One turning vector, and how many ticks it has turned:
The counts run from 0 to 36.
[142  89 165 108 144 137 144 153 100 163]
21
[144  76 173 117 135 134 142 151 111 154]
3
[136 107 169  99 142 131 145 160  98 161]
6
[117 104 168 123 166 115 168 153 125 114]
29
[125  82 168 136 160 121 164 149 130 115]
31
[137  98 165 105 147 136 146 154  94 163]
22
[143  77 161 123 144 138 148 147 103 158]
36
[144  71 172 126 137 131 140 152 118 144]
2
[113 116 168 114 167 116 169 157 120 116]
28
[144  83 170 112 137 133 139 154 105 159]
4
[141  67 166 134 149 134 153 145 118 141]
34
[112 119 166 108 168 118 170 161 113 125]
27
[116 123 165 100 165 121 168 160 106 136]
26
[131 113 170  94 146 126 150 164  97 157]
7
[134 112 165  99 151 133 152 157  94 160]
23
[120 125 171  95 157 121 158 163 105 141]
9
[138  74 176 131 142 121 149 152 133 124]
0
[141  92 169 104 138 135 142 154  99 163]
5
[113 119 170 106 164 115 166 162 119 122]
11
[117 124 174  98 159 117 162 164 112 132]
10
[144  73 169 124 143 135 142 149 108 152]
19
[120  92 169 128 164 117 167 151 128 112]
30
[143  79 165 116 143 137 143 147 104 159]
20
[120 122 166 100 161 125 162 158 100 144]
25
[142  67 176 129 139 126 146 151 126 136]
1
[133  74 174 135 148 122 156 148 128 122]
16
[123  89 173 128 157 116 161 155 132 110]
14
[141  69 172 133 145 127 149 146 126 129]
17
[113 112 173 113 161 113 166 159 125 114]
12
[130  74 169 137 155 125 159 146 128 124]
32
[137  68 166 136 153 129 156 145 123 131]
33
[123 122 170  92 153 124 154 164 100 150]
8
[144  68 171 128 144 132 145 146 117 142]
18
[124 116 166  96 157 127 158 161  94 154]
24
[127  79 174 133 155 121 159 151 134 113]
15
[116 102 176 121 160 111 166 156 131 112]
13
[145  71 163 127 147 139 151 145 110 149]
35
